(in the rows, 128 means zero)
The rows of R fall into a few groups, and each row is roughly a mix of its group's hidden directions; some rows fit no group.
R (146 x 11):
[[129 151  81 157 171 160 126 113 126 133 165]
 [149 105 114 140 115 139 181 109 172 161 113]
 [173 108 110 116 153  83 141 116 146 144  89]
 [116  95 173 128 155 127 135 149 108 113  74]
 [175 168 115 109 121  99  97 144  93 118 112]
 [127  84 120 145 146  89 166  93 105 135 102]
 [130 128 146  75 103  78  96 148 116 143 122]
 [132 117  81 110  96 154 146 123 103  91 164]
 [142 157  90 136 182 152 105 143 149 154 134]
 [ 85 154 158  91 129 107 100 133 109 133 168]
 [136 103 119 156 125 128 168 138 197 133 131]
 [ 92 159 116 126  93 106 150  94 119  86 107]
 [163  93 138  90 151  92 114 164 108 145 127]
 [136 115 125 101 166 142 139  68 120 165 144]
 [ 78 143 134 144 114 118 108 114 110 142  68]
 [112 178 118 129 143 103  78 134 133 167 141]
 [105 144  93 154 107  82  92 130 108  95 124]
 [ 80 116  97 144 138 130 125 180 121 157 102]
 [134 109 144 105  96 153 152 116 189 155 130]
 [ 73  94 164 132 104 124 162 134 108 130 146]
 [180  92 135 125 135  90 166 131 123 159 120]
 [123 152 115 139 157 120  93 156 185 135  99]
 [112  91 122 126 116 106  98 164 180 157 121]
 [151 145 122 143 116 162 145 128  70  89 108]
 [118 105 182 131  88 123  94 137 111 147  97]
 [135 141 103 152 116  75 151 102 117 174 140]
 [145 122 149 143 102  80 140 159 126  86 162]
 [ 87 166 139 162 111 136 156 164 153 149 134]
 [151  99 164  97 135 170 134 147 151 166 112]
 [136  94 106 166 182 124 115 133 127  98  98]
 [110  85 117 112 166 154 148 135 111 178 143]
 [ 78 104 109 114  96 144 130 120 171  93 129]
 [118 141 165 136 116  92 178 104  99 113 101]
 [125  95 168 122 156 135 101 161  82 142 147]
 [145 125 145 109  82 166  81 111 117 111 106]
 [ 83  90 132 140 113 136 180 125 146 162 132]
 [119 147 143 161 121 126 150 160 147 170  77]
 [110 113 134 153 136 167 150 192 115 109 121]
 [ 91 113 103  91 109 173 131 135 165 110 148]
 [119 108 104 191 119 115 145 107  84 125 123]
 [105 124 151 119 156 159 169 100  90  93 128]
 [141  90 150 170 144 131 101  80 134 154 137]
 [104 169 135 154 116 169  95 137  84 120 122]
 [133 100 118 151 162 121 116 112  94 142 188]
 [ 91 154 137 155 140 112 168  96  98  95 113]
 [138 132 117 103 122  92  66 125  98 139  97]
 [147 112 159 102 148  89 175 149 161 133 121]
 [100 128 153 144 107 134  76 101 115 105 170]
 [177 103 159 105 119 131 142 117 122 101 176]
 [141 195 135 154 136 112 124 117  85 129 111]
 [109 139 110 164 111 164  86  91 162 124 123]
 [142 135 128 111 118 163 202 124 120 133 105]
 [142 133 138 159 108 120 205 133 112 137 120]
 [143 119 156  70 108 105  88 135 158 133 123]
 [143 100 173 135  76 155 147 140 136 103 143]
 [160  87 153  91 169 128 160 116 131 137 146]
 [106 174 138 138 113 105 156  99  84 102 112]
 [135 165 126 133  99 116 170 154  80 120 102]
 [140 115 101 143  69 173 145 135 113 141 105]
 [146 118 176 147 164 145 144 169 155 151 114]
 [183 128 118 157 137 139 162 142 155 170 127]
 [ 83 123  89 106 152 145 163 127 127 165 105]
 [178 109 146  89 155 146 117 139 168 136 108]
 [147 120 158  98  81 108  89  91 139 131 144]
 [ 96  90 158 132 111 127  97 170 141 158 105]
 [123 168 140 151 156 142 113 150 114 189 139]
 [169  89 110 106 112 129 142 109 117  83  94]
 [119 135 126 139 105 171 193  99 125 138 145]
 [166 151 122 138  99 154 111 135  81  88 111]
 [111  84 164 131  93 131 162 122 159  97 141]
 [124 139 139 129 201 141  88 152 123 124 135]
 [ 85 146 147 169 127 181 135 108 130 123 151]
 [135 134 170 123 108 109 185 114 120  87 144]
 [109 101 151 120 131  96 150  64 132 146 147]
 [155 171 132 141 122 101 120 100 182 154 125]
 [174 101 123 115 148 153 136 126  82  94 103]
 [112  94 140  96 172 134 163 134 169 134 106]
 [ 97  63 112 107  99 146 130 134 121 115 155]
 [130 126 150  75 159 123 120 153  96  93  99]
 [140 154 141  85 124 178 152 163 118 107 108]
 [109 126 130 155 141 158 151 186 137 134  85]
 [ 92 146 162  85 165 154 154 125 119 112 146]
 [ 81 153 154 137 150 171 119 106 115 118 165]
 [145 130 126 129  67 147 116 164  90 113 105]
 [106  84 153 123 125 122  85 132 170 159 143]
 [174 116  96 111 166 156 112 130  91 111 110]
 [149 148 105 164 190 133 114 103 136 105 135]
 [154 171 142 126 165 117 141  81 100 149 143]
 [100 172 151 136 162 130 121 181 131 107 143]
 [172 131 118  95 151 109 128  75 117 160 137]
 [157  96 121 135 125 119 112 190 129 105 165]
 [143 116 107 131  90 141 154 113 191 107 143]
 [101 106  98 113  94 168 149 154 107 148 160]
 [107 119 146 140 142 129 111 154 106 196 102]
 [104 193 129 153 140 119 127 145 125 172 138]
 [114  71 128 119 132 168 159 130 107 105 160]
 [149 130 136 112 110 119  49 133 134 147 142]
 [148 169 119 150 151 148 158  92  87 105 138]
 [123 125 108 125 147 148  82 133 167 161 174]
 [149 116 124 104 141  83 116  94 102 115  78]
 [106 178 136 124 139 121 136 189 113 101 125]
 [155 132 155 148 188 152 160 130 108 134 106]
 [144 111 166 113 111 201 134 124 114 127 127]
 [119  98  86 122 132  95 112 116 102 151 179]
 [118 161 143 128 142 131 136  71 141 137 181]
 [104 190 123 159 117 116 111 103 119  99 106]
 [175 108 144 113  99 145 140 110  85  92 140]
 [120 156 141 160 156 169 180 152 144 127 132]
 [113 102 115 136 136  91 155 146  72 129  92]
 [161 153 138 137 180 145 114 103 149  97  98]
 [107 119 139 105  74 145 142 156 141 176 118]
 [153 187 121 135  92 101 133 125 138  98  99]
 [119  74 120  85 140 143  91 122 157 133 151]
 [141 102 130 105 146 141 165 155  71 148 110]
 [127  80 120 128 113 158 108 143 142 189 135]
 [102 126 106  62  99 148 148 135 110 107 135]
 [157  70 121  77 129 108 138 145 126 146 132]
 [140  80 148 108  97 153 119 168 121 156 153]
 [ 91 161  86 142 160 136 153 156 102 145 115]
 [163 137  82 106 144 145 110  97 148 141 170]
 [157 151 117  89  75 148 115 121 168 127 123]
 [145 132 134 142 116 169 189 126  89 125 147]
 [177 137 143 151 137 129  91 159 150  85 129]
 [130 114 146 146 108 157 160 184 124 128 171]
 [104 103 133 105 129  90 128  91 114 185 126]
 [154 122  85 192 111 124 144 123 108 135 110]
 [144 178  97 116 125 132 106  69 124 134 116]
 [113 138 112 153 120 194 103 142 165 132 139]
 [145 139  84 126  79 170 125 160 108 126 141]
 [172 110 114 113 122 128  97  80  99 162 118]
 [149 119 142 154 121 139 129 199 138  96 146]
 [ 75 149 121 130 132  82 169 108 130 108 120]
 [ 93 128 111 111  70 136 101 143 119 131  86]
 [142  96 105  98 112 141 119  62 136 146 133]
 [179  84 142 131 134  99 134 116 100 164 120]
 [127 155 135 140  75 139 157  89 104 146 159]
 [136 171 120 141 112 184 161 115  99 148 135]
 [167 118  91 118 152 164 110 147  86 134 104]
 [151 101 117 157  97 107 103 141 164 161 162]
 [132 106 153 116 143 141 141 177 162 173 104]
 [152 177 144 141 166 112 122 134  99 138  84]
 [120 137 102 198 151 150 136 103 122 116 149]
 [128 154 103 113  86 112 104 112  86 110  89]
 [102  85 133 156 148 108 154  78 102 120 128]
 [195 126 104 129 101 102 121 126 132 139  92]
 [135 138 166 111 150 158 183 122 146 113  93]]
Here is one row of each group, with its name. Which group are the others in?
[133  99 113 114 120 170  79  86 129 151 140]  H
[ 88 120 167 126 117 131 155 148 121 139  69]  Q
[ 95 155 143 131 157 113 120  97  80 109 164]  T
[142 112 121 128  86 157 157 121 158  88 167]  P

[ 76 146 117 140 112  96 121  95  97 121  92]  Q
[102 122 121 155 123  80 128  91 133 168 162]  T
[ 74  91 105 119 110 138 111 154 113 161 148]  P
[129  86 139 105 118 113 106  89 166 110 167]  P
[ 93 104 128 114 136 184 107 117 157 128 166]  H
[127 130 119 160  85  98  91 103 142 156 162]  T
[126  95 141 127  78 131 131 159  94 132  82]  P
[121  86 160  80  95 108 113 139 113 120 100]  T
[131 138 113 167 123 139 137 175 140 147 186]  Q
[155 125 121 111 133 108 100 173 180 143 100]  Q
[124 124 112 118 125 132 119 205 113 123  91]  T
[ 90  91 168 183 120 145 131 139 124 118 135]  H
[136 168 105 167 112 113 160 120 173 116 104]  H
[131 117 102  96 145 117  72 120 178 123 129]  H
